Here are some points, one per row:
[ -31  -25   18  -34  106  -13   15   74   32  -24  -26   29    0  -18
   13  -45   49   -4    1   53  -22   16    3  -63  -31   40  -44   -8
 -107   53  -13  -53]
[-43 -32 -73 -33 -16  21  -2 -38  57 -39 -62  42  36 -13 -25  31 -45  32
 -51  18  39 -12 -27  51  -9  83  21  21  24 -27  31 -28]
[ 72  33  -9 -12  -9 -29  38  -2   8 -26  26 -85 -13  -5 -25 -10  19 -25
 -49  -3 -61 -62 115   5  16 -21 -46  39  26 -36 -62   3]
[ 69  -1  65  12 -30  34  17 -58 -29  -8  54 -30  29 -53 -42 -58 -14  18
 -63  29   5 -39 -40  39  -5 -34  -2  23  26  67   3  37]
[-52 -30 -39  20 -51   0 -35  77 -63 -19 -23  20  83   4 -56   9   1  28
  29 -16  -9 -53 -27 -22  74 105  14  19  56 -20 -36  15]
[ -27   -8   21   21   -2   36  -68  -70    6   38   87   47  -31  -25
   12  -33    4   -4  -42  -24  -24    1  -41  -46   10   23 -108  -28
    5  -47   61  -40]
[ -28    4   33   45  -56    8   38   28 -110  -21   20  -47   29  -40
   24   21   56    2  -32   10   38   50  -68    5   36  -10  -68   19
  -30  -41  -27  -22]
[-22   5  16  32   9  29  34  16  24 -41 -24 -29 -43  49 -26 -74 -19  63
  -7  29 -39  83   4  28  50 -69 -18 -38  24 -20 -60 -59]
[ -43  -21  -17    5   22   31  -24  -16    3   58    2    7   -5  -42
   52   46   51   15  -23  -73   40   57   68    3  -85   -9   78   31
   50   46 -104   10]
[ 34  40  -5  -9  -3  31   7   7  29 -47 -13 -21  22  -7  -1  25 -15  -2
 -30 -76  28  -4  58 -21  39  43 -40  69  -7 -11  51  58]
[   3  -26  -62   39   23   50  -58  -73   99  -33   37  -42   53   37
   -5   41   29  -42   38  -12  -40   60   -8  -20   12  -63  -18   11
   -4 -102  -26  -32]
[ 41  41 -55  -9  -5   6  22  24 -31 -35  14  14 -86  31   5 -92  14  59
  35  22  64 -78 -17  -7 -34  -8   4  38   6   7  20  12]
[ -7 -27   7 -20 -38  99 -51  26   0   7  20  62 -12 -35  -8 -83  20  -3
 -51   3  36 -26  34 -39  53   3 -16  -6 -26 -17 -82  43]
[-36  24  22  18 -75 -10  33  -9 -33 -10 -40  26  66 -46  37  57 -13  27
 -19 -59  52  -4  16  11  40 -44 -10 -62 -65  -5 -25 -18]
[-57   1 -29  68 -18 -70  47  -5  43  -2   8  -2 -69  40  56  17 -29  26
 -90   9   7   1  21 -31  72  17 -13  48 -41  20  25  12]
[  38    5  -56   -4  -41   29  110  -14   10    6  -26   63   -3   35
   -4   -1   55  -22   19  -38   41   54  -10   -9   -4   32  -26 -112
   32    6  -38   11]
[-12 -38  21  54  -5 -36 -20  12  56 -50 -21 -18 -17   2 -10  61  38  -7
 -36 -50  13  -9 -72 -18  21 -39  19  39 -18  83 -11  40]
[ 66   1  69 -52  17 -51  14  27 -32 -42  31   9 -41 -46  21  -9  47 -42
  27 -56  12  66 -47  48   5  85  41  72 -94 -67 -24 -31]
[ -3  19 -14 -32 -27  12  59 -56  -7  59  20 -35  14 -53  21  23 -39  66
  18 -30 -32  20 -30 -93 -10  12 -17  26   6 -40 -72  35]
[ 16 -61 -34  53 -15 -18 -47  84 -26   3 -25 -53 -48   0  76 -10 -21  55
  18  46  -1  59  71  -5 -43 -33 -28  50  27  -1  32 -25]
[ 36  20 -15   6 -10  37  35 -67 -19  15 -61  13  72 -30  84   0  56  10
  33  56  38 -13  41 -53  22 -98  34  62   5  -7  40 -34]
[ 92 -34  -2  71  27 -29  27  -2  -9  58 -39  36  13  23 -58  55 -61   2
  -5 -50 -26 -30   3 -24 -65 -52 -77 -32 -37  12 -20 -39]
[ 36 -78  22  29 -57 -47 -14  21  45  50  13 -59   3 -61 -32  -5  73 -10
  38 -16  19 -26 -20   1   7   7  15   9 -21  20  62   5]
[  -8    1   12   -7   11  -45   29    0  -30 -105   28  -33  -30  -80
   16  -15  -55 -110   56   19  -33    8   21   -8  -18  -47   33  -53
   67  -22   -4  -34]
[ 16   8  -9  39 -25  19  14  40 -78  19  45  86   0   3  26  48  -2  -1
  35   9  28 -45 -41  38 -89 -41   4  69  57  19   3 -11]
[ 49  20   6 -14 -66  58 -97  42 -12 -24   2  30 -74  -5 -26 -20  27 -20
  54 -75 -42   6  20 -28  10  -1 -44 -12  24  69  22 -45]
[-15  30   7  12 -22   8  46  13  25   9  24 -60  -9   9 -50   3  27  44
 -25  16  24  21 -78  10   7   4  -3 -23  41  32  21  29]
[ -5  16  23  -3 -36 -71 -50 -26 -11  56 -14   9  13  35 -54 -50  16  88
  81 -20  31  26  47  58  10  -2  47  14 -23 -20  49 -38]
[  56   27   24  -48   15   -8  -10   11   -1   65   25   18  113   63
   48  -44 -114    9   17  -55  -23    8  -17   22   24  -30   34   19
  -41   50   12  -19]
[-55 -17  29 -20 -31 -63 -23 -34   0   4  35 -53  13  87  71  -1 -37 -14
  56 -21  51  17 -86  19 -47  16 -67  13  44  48 -32 -12]
[ 22  -2  52  65  15   3  30  53  79 -14  23  45  33 -13  11 -40 -43  46
  88  40  68  44   9 -71   3  37   1  30  37 -28  27   8]
[ 42  73 -67 -72 -16 -71 -24 -41  40  16   9  54   1  -5 -11 -28  21   9
  34  60  -6  46  -7  -1  -5 -18 -48 -18 -41  20 -49  87]
[-102   10  -48  -44    6  -52   17   -3   -3   38    0   87  -18  -75
  -27  -10  -12  -58   61   51  -21  -26  -30   11   44  -63   38  -20
   32   13   -5  -30]
[  4  27   2 -18  24 -12 -23   9  21  12   6   1  15  64 -55  24  10 -37
  56 -27  47  48  17 -65  65  -9 -18 -14 -14  57 -52   8]
[-56  57  -1 -36 -38  62  17 -16 -44 -30 -24 -38 -33  17 -32  37  36  27
  29 -63 -74  24 -26 -31 -48 -39  21 -29 -21 -11 127  49]
[ 63 -12 -27 -41  28 -32 -42 -16 -17 -12 -57  -5 -25 -15  15  20 -46  24
  40 -36  -4 -47 -45 -34  21  43 -20 -14  21 -82  38  80]
[  0   4  10  62   4 -39 -33 -46  44 -62   9  51  49  25 -23 -25   3  31
 -24 -52 -64 -69  -4  16 -29 -36  54 -16 -47   4  21  44]
[ 19  -2 -52   8 -16   2 -17  -4  24  -2 -26 -45 -26  -3   2   0 -86 -31
 -41 -67  58 -16 -34  24 -15 -13  44  -6 -29  27 -56 -26]
[-14  29  60 -39  46  92 -19  62  57  47 -31 -16  -6 -24   6 -30  -7  -8
   2   2  16 -47 -12  55 -28 -59  14 -19   9 -82 -42  56]
[ 73  65  23   4 -20  17  -8  10   0 -51 -19  35   9  12 -34 100 -15 -47
 -35  45  -3  20   3 -44  19   5  74  29   2 -28  42 -61]
[-31  61 -13  24 -11  28 -45  23 103  -3 -42  -3   4  16  30  -4  39 -45
  11   8 -13  50 -49  59 -24   1  15  23  66   7  28  27]
[-32  84 -56  61  48 -10  65  23 -26  18  25  16 -11 -42 -61  17  13  33
  50   2   5  -6  35  57  36 -11 -39  27   2 -28  11  52]
[ 15  -9  79 -20  31  37 -29  11 -69  49 -19 -33  40  30  27  65 -40  18
  19 111 -39  73  15  13  26  30  -2 -66 -33   8  24  93]
[ -43    0  -11  -59   26  -22  -60 -106  -29  -72  -24  -32   18    2
   -2  -15   43   18    1   31   37    0   10   57  -42   33   13   21
  -44  -14  -31    4]
[  8  26  43 -59 -21 -10  -6 -15  -9 -31  23  29  -6  27 -15 -29 -42 -35
 -40  19 -38  27 -26 -42  63  -6  29 109  70  14 -48  17]
[  0  -2 -13 -66 -46  16  57  -3  23 100  35 -32 -64  28 -37  25  32 -57
  11  18  -2  15  23  69   7   4 -15  58 -69  13  36 -21]
[ 36 -20  10 -25 -38  86  41  13  50 -16  53  14 -51 -19  25  40 -45  56
   2  33  23  -4  40  16 -59  68  74 -69 -28  45   2  10]
[ 28  17 -48   2   1 -34 -12 -19 -55 -49  44  41  -8  46  26  46   3  52
   4  13 -61 -29  -1  84  41  24 -26 -41  -7  68 -28 -22]
[-41   0  17   5  33  35 -43 -18 -44 -18 104   5  -9  20  -6   2  10 -32
 -55 -12  89   7  49  39  34 -15  11 -71 -10  -1  58 -36]
[ -49  -19  -49   29  -42  -15   28   28   32   95   88   18   44   -6
   14  -47   20  -10  -27  -10 -111  -16   16   -4  -34   47   36   17
  -46  -49    3    5]
[ 24 -74 -19 -39 -99 -39 -39  -8 -25  31 -87  44 -52 -20  76 -10  -3 -20
 -51  12 -88  56  31   7  34  -4  25 -25  37  -9   9  -4]
[ 73  52 -87  -9  69 -15  -4   8  -1  35 -17 -74  34 -81  67 -52  15  30
 -31 -32  30 -18 -38  42  68  14  18 -61   9   4  43 -79]
[ 31  24  15  18  51 -32  -2  56  28  69 -14   6 -15  50  29  67  93 -39
 -44  48  17 -65 -52 -25  51  23  50 -38  33 -15  -7 -24]
[-55  23  64 -61  27 -39   0  15  20  19 -34  23   6  -5  30 -28   3  22
 -97  19  -6 -14  -8 -42  -9 -73 -22  -1  36  34  51  32]
[-46 -47 -65 -55  60  47  93  44 -21 -39  57 -15  15  32  -1  -1 -37 -37
   5 -35 -41  21  26 -37  17  -5  69  16  -4  57  59  -1]
[ 36 -89 -13   7  21 -46  33   0 -64  32 -24  -2 -38  11 -52 -53 -17 -64
 -21 -19  39  18 -73 -27 -66 -21  30 -52   8 -60  19  66]
[-19  50  40 -32  32  39 -44  72  19   4   7  34 -43   4  -9  62 -37  55
  -3  -2 -48 -32 -37   6 -21 -20 -13 -15  -4 -50 -33 -95]
[ 25  25  47  29  46 -44  45 -52  26 -34  26  62 -20  -1  20 -30  17  49
 -55 -24 -11  78   7   5 -47  55  -7 -30  59 -38  38 -12]
[  19   -8 -113  -17   15   11  -66   38  -34   -8  -34  -27   20   -6
 -105    6  -24  -10  -72   76   40   52  -18  -35  -71  -19  -41   32
  -49   30   15  -13]
[ -8   5  40  -8  13 -36  32  -1 -14 -24 -26 -18  43 -26 -62  49  41  41
 -28  28 -55 -10  -2  39 -84  27 -22  10  37  13 -56 -18]
Along one direction, these points spread out more than along any other. For each point below, how far along it does it lie, from 0 to 99? 50 is the average, and the first point above lies past it. One standard deviation of the points above along it is 16.
[-51  61 -24  91  10  16 -30 -11 -96  17 -29 -63 -22  83   9 -71 -26 -15
 -14  18 -26 -20 -25 -36 -33  34  95  -4 -51 -52 -50   2] 46
[ -27   10   29  -43  -83  -44    3  -14   48   36   10 -103   24    1
  -65   -5  -62  -13    5   58   45  -51   47  -24  -31   52   -3  -50
   55  -12    5  -74] 47
[-11  -4  72   4 -24 -31  37 -27  15 -11 -51  -5 -20  16 -48 -27  52  12
  40 -12  -2 -41  17 -54 -12 -28  61 -25 -65  27 -13 -29] 48
[  -9 -124   26   29   35    1  -42   -8  -17  -20   14   12   11  -19
  -68  -17    8   39    6   10   14   38   44   -1   45   -9   39  -25
   30   -8  -13    5] 55
[-32 -30  22  -1 -51 -21  29  47  18 -46 -19  66  15  60  31  15 -39 -75
 -17  27  64 -30  63  66 -28 -47 -51  -4 -49 -92  21  33] 55
[ 62 -56  -1  31  24  63  15 -87   5   8  21  13 -26  83  43  13  55 -34
  24  82 -16 -62  -7  11  31  18  14   5  20  11 -16   8] 55
[  6 -62 -14 -70 -17   5  21  65  -2 -71  14 -43 117  36  64 -32  72  15
  18 -17 -36 -65  -4  -7 -41  -2 -49 -28  12   4   9   1] 44
[  7  13 -11  40  33 -39 -59   7   7  -4 101  13  27 -98  14  49 -32 -23
  15  38  11  13   5 -19 -16 -24  17 -14 -27  26   4  46] 51
[-31  42  20 -23  85 -18 -19 -36 -59  56 -13  20   5  37  -2   8  36 -43
 -23 -62  31 -23 107 -58 -35  57 -35   4  71   9  22  -9] 54
[ -49  -68   11  -49   59   -4   -9  -30   12  -12   17  -40 -108    1
   33   85  -30   71   41  -10    6  -70   13  -19   62  -32  -18   13
  -12  -16  -22   31] 55
[-37 -18  26  46  12  76  38 -98  -7   5 -92  11  -1 -68  10 -28 -51 -46
  47  21 -14 -39 -43  -6 -15  69 -58  39 -42  53  18 -68] 44
[ -6 -70  27  12  83  44  24   9  -4  40 -63  -4   5   4 -51 -14 -23 -24
   9 -40 -35  26  14 124  48  -9 -26  52  43  14  12  13] 52
[-24  64  23  94  -8   6 -34  34  20 -19 -58 -46 -13 -36  51 -21 -21 -86
  26   6 -39  -5  56  33   9  54 -26 -45   1  65 -22  74] 59
